In the rows, 128 means zero.
The rows of R fall into a few groups, which share some directions, and each row is roughly a mix of its group's hidden directions.
R (96 x 15):
[[137 132 162 147 136 122 167  62 141  95 121 135 100 118 178]
 [129 145 149 164 137 144 151  47 135  97 134 111  98 112 149]
 [127 147 140 165 126 147 159  45 126 102 121 112 104 114 152]
 [ 97 167 162 141 133 117 103 119 151 113 126 187 142 103  75]
 [157 130 112  79 116  89 125 199 122 107 159 114 143 130 109]
 [ 90 140 101 162 144 137 117  60  99 103  94 140  99 125 146]
 [128 114 103  95 133 122  85 197 111 155 136 126 148 130  79]
 [ 83 154 153 151 106 150 133 121 161 153 133 177 145  98  81]
 [153 134 127 105 112 109 138 210 143 113 171 107 141 117 101]
 [112 123 146 161 146 164 118  46 129 158  99 136 115 136 147]
 [109 125 152 143 121 122 122 161 193 152 169 142 170 161 105]
 [125  98 157 150 130 105 157 184 186 124 143 141 160 152 145]
 [132  41 114 119 152 125 145 158 133 154 155  90 137 133 125]
 [101 115 154 153 139 148 129  65 138 163  83 170 129 138 153]
 [104 123 116 172 153 152 125  56 110 117  98 122  97 131 159]
 [116 105 152 140 127 132 119 182 180 169 151 141 170 148 100]
 [134 109 111 138  86 149 185 190 131 140 144  96 141 101 119]
 [121 183 144 113 118 112  99  98 110 120  79 188 142 125 115]
 [108 145 163 154 121 128 121 157 197 142 165 148 162 150 104]
 [138 166 165 159 111 135 164 105 127 104  73 165 123 105 159]
 [128  99 153 166 124 130 172 166 188 130 156 116 142 147 162]
 [115 169 133 153 140  98 107 115 155  63 172 122 135 134  91]
 [125 107 149 134 124 119 149 190 187 143 155 140 138 158 167]
 [115 129 117 184 151 165 126  65 117 115 124  94  91 124 147]
 [155 102 159 129 143 155 153 159 114 149  86 142  90  94 177]
 [112 146 113 133 130  80 110  92 137  78 150 123 173 159  87]
 [150 104 115 156 132 140 167 144 140 105 164  62 105 136 168]
 [133 176 138 105 112 121 107  99  98 132  64 181 135 127 136]
 [129 112 157 145 173 133 100  59 136 140 106 139 113 158 167]
 [158 122 101 112 121 148 150 120  64 120 102  93  90  84 140]
 [ 98 166 142 171 109 137 128 134 189 121 175 129 151 146 100]
 [103 111 138 163 134 161 139  58 126 160  84 145 121 132 156]
 [157 100 103  87 139 121 137 111  63 124  90 113 100 109 158]
 [146  86 155 177 150 129 178 103 141  94 138  89 130 101 126]
 [117 156  89 131 128 117 126  60  91  79 119 113 100 132 148]
 [123 138 118  85 133 134  82 187 145 167 167 138 103 151 138]
 [145  84 119 155 146 105 165 130 142  83 161  71 137 145 145]
 [139 177 134 125 100 121 135  83 103 115  63 161 142 137 154]
 [120 141 161 165 125 138 159 103 186 118 157 130 108 148 183]
 [127 109 153 117 130 106 142 189 182 138 148 156 136 158 170]
 [117 154 130 102 158  94  71  78 112 108 108 168 122 150 128]
 [140  94 114 101 133  97 118 177  93 127  97 136 170 113  78]
 [114  74  69 105 137 107 122 105  95 136 125  97 147 169 137]
 [114 199 150 174 122 148 125 104 141  88 128 142 101  99 118]
 [107 149 126 171 109 105 157  91 158  77 153 114 167 143 105]
 [ 92 108 140 158 145 124  97 153 174 157 134 155 172 166 101]
 [ 96 143  90 151 103 122 136 100 155 109 183  91 151 167 114]
 [114 131 131 111 136  77 104  94 119 106 102 166 181 145  86]
 [ 72 148 119 162 109 150 140  82 119 133  86 175 125 106 121]
 [127 134 133  94  92 104 146 202 145 136 138 159 163 114  99]
 [100 122 139 170 148 154 125  53 129 141  91 148 111 134 157]
 [130 153 102 106 126 132 106  72  64 120  91 129 117 103 101]
 [115 155 141 175 123 165 143  82 167 126 163 105  98 140 161]
 [141 164 143 171  96 151 182 106 135 104 103 120 114 118 178]
 [121 108 144 141 128 118 135 200 186 142 159 136 152 158 137]
 [159 109 137 101 150 155 115 172 104 161 107 129  75 108 168]
 [130 134 106 115  91 115 160 210 128 110 151 120 142 102 101]
 [131 155 115 131 129 140 122  48  80 108 101 118 110 100 111]
 [151 116 136  83 106  97 145 207 142 137 144 137 159 129 116]
 [132  99 116  98 130 102 110 208 122 146 121 144 165 135  96]
 [126 155  98 114 122 137 104  75  65 123  91 126 124 105  93]
 [137 176 140 120 100 129 131  92 101 130  60 172 136 127 151]
 [136 112 148 103 134 161 121 157 110 187  87 167 100  96 146]
 [139  62  90 102 125 134 139 160 101 169 131  87 148 137 120]
 [157 112 102 134 118 135 156 184 122 106 167  62 119 116 127]
 [115 121  86 114 130 135 100 147 138 140 200  78 121 151 104]
 [133 143 126 130 137 121 126  54  78  95  91 129 123  96 104]
 [142 165 140  95 131 152  89 146  99 159  91 167  85 109 147]
 [144 135  98  91 108  94 137 201 115  95 156 112 136 118 107]
 [132 154 101 115 124 147 110  63  68 125 104 114 104 101 110]
 [142  90 121  86 134  91 119 194 106 135 106 149 161 123 103]
 [155  73 102  91 137 133 137 146  71 155  96 104 118 111 140]
 [176 146 174 109 116 150 155 165 121 138 121 133  98  69 134]
 [146 190 180 148 113 151 142 139 151 111 135 148 101  82 124]
 [111 152 163 167 116 148 126 166 189 143 160 140 153 129  94]
 [ 97  87 102 101 128 139 106 147 136 187 166 120 146 135  83]
 [ 96 153 164 174 136 165 115  73 157 152 121 159 123 118 114]
 [105 161 141 125 127  91 102  93 131 101 111 175 170 133  80]
 [129 100 128  78 137 116  98 129  94 175  79 172 146 130 117]
 [136 154 115  99 128 134 116  58  75 119 100 133  91 104 138]
 [164  68 117 108 169 117 126 164 109 126 137  87 103 135 160]
 [151  94 166  83 159  99 113 147 125 150  90 176 130 132 154]
 [153 125 109  78 114  86 131 202 118 105 150 120 144 129 115]
 [136  72 151  99 152 112 111 171 140 176 107 158 155 149 131]
 [140 134 101 110 125 141 126  74  59 122  93 111 111  93 110]
 [ 99 153 149 172 137 168 111  56 141 147 116 146 116 120 116]
 [120 158 150 159 135 157 130  84 168 124 171 114  83 139 165]
 [176  99 146  85 137 134 142 158  88 150  92 132 104  88 148]
 [ 92 128 156 155 129 105 135 107 160 108 129 170 173 112  72]
 [128 124 113  74 137 107  77 192 117 154 135 151 132 136 103]
 [ 95 180 133 121 135 112  79  88 126 111 117 182 126 126  96]
 [ 98 164 160 161 127 119 111 126 194 119 157 160 151 156 114]
 [147 137 123  99 112  99 133 211 139 106 166 118 142 119 103]
 [154 115 111  68 120  78 128 192 114 110 137 129 146 139 131]
 [152 117 109 155 114 165 159 150 122 127 164  51 114 110 123]
 [104 173 153 189 118 164 121 151 167 125 144 137 133 109  90]]

Each list below has two rows that fit no group; the rest each fit one group, if only roughly. Name those rows in the order they come.
    Z974: [170  84 144  67 145 110 136 146  96 148  98 138 114 114 159]
    Z434: [133  81 113 155 124 156 175 145 143 140 163  69 113 127 156]
    Z453: [123 102 136 176 118 161 183 148 163 129 164  92 113 107 144]
    Z468: [127 121 142  96 152 111  83 200 138 153 119 174 126 140 130]
    Z666: [149 119 144  78 111 119 133 206 129 159 130 151 143 103 106]
    Z244: [138 110 132 170 121 159 181 146 151 120 157  81 100 115 165]
    Z676: [113 182 133  95 130 123  67 120 115 140 115 179 123 122  93]
    Z62: [145 125 151  98 159 106 109 111  95 118  71 176 101 115 161]
    Z433: [125 151 177 144 114 138 129 170 192 150 159 153 151 128 105]
    Z862: [150 135 148  99 119 102 128 208 157 122 169 132 147 125 103]
    Z782: [146 137 117  62 120  78 103 180 116 118 137 145 151 142 108]
    Z451: [132 134 149  75 140  78  95 126 130 132 104 189 149 153 133]

Z468, Z666
    Z918: [114 146  79 157 126 154 126  91  74 102 106  95  98 104 122]
    Z94: [107 125  60 148 119 139 130  87  85 105 128  77 122 135 120]
    Z46: [152 103 110 108 145 141 127 128  60 134  75 120  96  92 140]
    Z452: [157 117 121 123 114 149 171 169  92 125  95 114  92  88 170]
    Z674: [138 123 105  88 117  98 127 206 134 113 177 111 129 132 116]
    Z510: [102 154 144 157 116 117 130 121 195 114 182 129 156 163 114]
    Z622: [124  77 144 110 139 112 116 162 165 174 144 140 173 168 121]
    Z44: [151 117 145 144 113 146 158 195 164 138 174  90 138 116 114]
    Z296: [163  99  94  79 122 118 152 112  73 121 121  89 106 116 154]
    Z383: [168 136 162  79 139 105 136 121 105 112  95 163  95 103 170]

Z452, Z674
    Z458: [130 112 162 120 127  87 151 167 171 121 116 175 154 156 169]
    Z652: [129  62 109 103 173 107 101 148 129 136 171  96 127 144 109]
    Z987: [137 122 184 136 135 140 141 187 176 145 154 151 120  93 116]
    Z806: [141 138 135  97 121 166 113 157 104 182  91 156  89 109 161]
    Z639: [153  89 120  80 145  93 121 159  80 122  97 137 143 100  95]
    Z379: [131 114 134 101 167  98  98 107  92 114  72 174 111 128 153]
    Z757: [119 142 146 172 150 167 111  46 133 139 119 117 105 133 138]
    Z801: [115 102  64 123 135 120 122  85  72 113 104  95 126 147 137]
    Z304: [134 127 159 171 134 124 176  64 144  86 118 122 122 116 157]
    Z869: [164 106 100  89 113 105 145 194 110 117 153  85 138 134 130]
    Z845: [145  67 137 157 153 133 171 159 144 115 153  84 112 113 152]
    Z336: [ 84 125 110 190 141 156 136  69 142 114 139 110 104 140 148]

Z987, Z336
    Z367: [ 84 157 114 118 127 111 105  78 105 116  87 189 126 126 123]
    Z225: [143  94  84 121 131 109 135 123 122 111 167  59 141 170 139]
    Z979: [133 111 136 117 153 157  92  91 103 184  81 145 109 145 158]
    Z181: [158 142 129 120 133 147 137 120  72 114  85 125  80  73 142]
    Z146: [139  73 110 124 154 147 142 113 120 142 161  73  86 129 164]
    Z310: [121 163 181 155 120 136 127 154 195 134 161 157 141 128 111]
    Z486: [140 109 124  91 131 166 117 163 104 192 112 133  86 110 157]
    Z92: [131 113 159 113 142 109 131 181 183 135 161 151 114 154 175]
    Z157: [138 133 118  86 117 166 111 139  91 189  96 143  92 116 155]
    Z698: [178  98 125  80 117 135 159 159  88 149 112 107 108  97 151]
    Z368: [136 138 153 103 122 144 119 134 105 168  63 186 118 108 147]
    Z779: [115  82 102 135 146 100 127 137 149 107 186  84 153 154 100]
    Z168: [155 101 129 113 105 162 155 190 123 173 143  98 130  96 110]
    Z616: [135 112 147 170 137 135 177  59 123  94 115 106 118 103 143]
    Z870: [142  46 126 142 148 109 174 136 133 117 135  90 150 136 145]

Z979, Z146
    Z624: [155 192 162 127  99 132 160 115 142  89 144 130  98  93 145]
    Z992: [165 120 111  79 120 107 151 128  65 106  94 122 115  91 135]
    Z385: [148 107 130 120 107 119 168 216 145 122 153 111 144 112 122]
    Z583: [118 119 125 148 148  79 123 114 151  70 166 110 164 148  90]
    Z833: [139 115 162 174 137 131 180  70 137  93 109 117 126 106 149]
    Z456: [108  98 112 150 137 106 133 127 162 106 190  89 159 151  91]
    Z701: [156 135 100  79 124 114 102 197 102 124 153 103 124 121 100]
    Z609: [133  50 107  95 163  93 116 145 111 139 130 112 154 149 116]
    Z105: [127  65 106  93 151  85 111 125 111 137 126 120 174 158 101]
    Z283: [124 112 117  99 143 119  82 204 136 154 157 133 135 137  93]
    Z670: [131 104 132 100 145 103  96 212 142 145 142 145 148 140 105]

Z992, Z701
    Z216: [171 106 124 115 108 137 160 186 132 138 164  69 139 121 124]
    Z76: [134 172 134 135 118 155 123  56  92 120 105 128 111  88 101]
    Z220: [117 117 125 163 135 102 144 123 162  79 185  91 155 136  95]
    Z820: [100 103 115 115 134  85 113 105 136 120 143 141 188 149  69]
    Z141: [ 88 161 149 136 148 113  91  83 141 113 109 194 120 127 116]
    Z111: [132 163 163 135 127 105 131  93 118  95  68 183 141 115 134]
    Z185: [157 143 132 125 133 153 139 121  76 115  87 125  78  70 140]
    Z418: [118 135 104 149  92 150 155 136 154 133 192  72 141 132 102]
    Z292: [140  68 111 116 145  76 143 112 119 106 123 105 178 162 124]
    Z424: [137 160 166 162 116 169 159 137 138 130 103 149  88  84 162]
    Z384: [137  80 103 144 143 135 148 114 127 118 178  53 122 129 120]
    Z682: [163 125 110  92 107 113 142 200 124 118 167  88 137 121 112]
    Z473: [131 100 135 108 124 174 135 155 115 201 106 142  97 103 154]
    Z55: [158  96 109 108 138 148 133 141  63 143  84 109 101  89 135]
    Z575: [122 113 103 126 154 116  99 151 144 108 202  81 115 143 102]

Z76, Z384
    Z723: [146 110 121  90 155 104 117  97  77 115  78 148  99 122 166]
    Z203: [143 119 144 107  89 133 162 195 152 163 148 129 162 111 102]
    Z716: [125 165 146 112 127  98 103 100 110 111  73 187 154 128 109]
    Z234: [ 90 189 118 176 110 140 118 100 153  95 159 123 130 132  99]
    Z538: [116 141  94  90 119 124  77 183 104 159 120 146 145 139  90]
    Z945: [109 158 148  94 123 112  92 163 135 148 108 202 135 119 107]
    Z494: [127  91  61 107 125 108 132 167  93 110 146  81 130 141 126]
    Z688: [103 149 148 124 100 150 131 115 127 173  80 192 145 104 112]
    Z393: [150 202 124 106 128 129  82 126  98 104 108 140  89 129 147]
    Z420: [134 136 133 113 109 182 128 146 109 193  94 145  93 105 157]

Z945, Z494
    Z607: [142 102 132  85 132 150 115 142  94 190  84 155 106 113 151]
    Z284: [104 170 137 113 113 108 102  87 122 128  94 185 160 131  92]
    Z856: [132 125 146 166 118 128 186  63 126  95  98 126 132 115 159]
    Z584: [139  73 108  92 172  85  94 152 114 119 150 108 140 149 109]
    Z350: [105 103 118 183 131 130 149  72 146 112 142  92 167 146 102]
    Z983: [146 111 100 111 139 139 138  84  85 122 115  95  78 127 182]
    Z493: [158  92 119 147 121 150 172 172 134 129 156  64 122 120 147]
    Z706: [153 126  95  85  95 109 146 194 105 120 152  98 143 120 110]
    Z333: [107 147 152 146 144 156  96  48 134 159 108 155 119 137 127]
    Z794: [142 105 128  98 130 170 121 164 108 193 111 131  88 110 157]

Z350, Z983
    Z507: [114 107 117 175 141 169 143  63 111 140 102 103 105 127 158]
    Z36: [140  77 100 108 153 133 117 134  65 147  75 121 114 114 139]
    Z340: [127 105 173 120 152 140 125 157 127 160  88 186 113  82 123]
    Z596: [123  80  90 102 138 143 114 159 125 168 178  83 112 141 125]
    Z733: [153 145 142 110  96 103 159 186 166 109 176 115 152 132 119]
    Z337: [152  99 133 153 133 155 174 155 136 124 143  84  89 114 182]
    Z644: [109 180 139 105 103 135  95 101 128 155 126 169 149 115  72]
    Z949: [116 202 133 154 103 172 119 133 147 127 156 128  85 108 131]
    Z585: [107  71 116 108 152  91 109 128 133 137 150 129 174 145  74]
    Z582: [135 100 127 105 122 113 130 179  96 141  82 158 163  96  86]
    Z101: [137 123 129 110 159 121 107  97  76 117  66 158  96 109 153]
    Z699: [117 160 149 148  86 148 170  95 127 138  76 170 139 105 142]
    Z288: [101  94 106 127 123 108 121 139 165 151 164 116 179 186 113]

Z733, Z582
    Z764: [123  80  87 117 146 110 115 162 123 124 176  80 145 140  91]
    Z790: [120 165 165 122 155 121  70  74 143 132 125 169 128 140 105]
    Z245: [139 131 100  83 146 136  93 119  67 137 102 131  76 109 145]
    Z330: [137 135 128 112  94 124 150 211 147 131 164 122 146 106  95]
    Z885: [137 115 163 168 140 120 179  72 144  84 118 122 123 112 156]
    Z52: [141  77 146  98 131 110 130 177 160 172 145 132 169 154 122]
    Z136: [138 131 171 167 117 150 182 123 139 122  84 153 116  94 166]
    Z171: [116 190 160 160 103 160 142 123 141 124 103 171 106  91 134]
    Z328: [161 110 109 151 144 156 133 115 112 120 155  46 100 133 146]
    Z102: [145 142 134  74 119  82 111 192 137 114 152 149 151 132 102]

Z764, Z245
    Z355: [ 95 182 124 164 115 120 123  85 164  87 164 130 132 152 121]
    Z686: [151 102  91  70 147 103  90 129  85 141 119 107 131 166 141]
    Z315: [122  61  98 106 146  94 123 129 125 135 153  98 169 160 102]
    Z707: [145 131 192 118 143 141 125 123 140 165  86 185 116 103 146]
    Z143: [127 173 156 133 101 149 139 109 119 143  66 183 122 105 147]
    Z499: [121 125  92  88 122 125  90 199 101 162 108 147 132 141 120]
    Z876: [113 102  96  92 137  99  90 136 123 142 163 115 166 156  74]
    Z412: [116 116 155 110  96 133 151 169 156 181 113 178 163 120 117]
    Z883: [125  96 139 123 133 102 130 213 162 139 136 149 162 149 127]
    Z219: [118 182 161 173 106 156 137 147 175 120 160 133 129 105  99]
    Z349: [134 129 100  71 131 126  77 183  98 163 126 138 120 132 109]

Z707, Z499
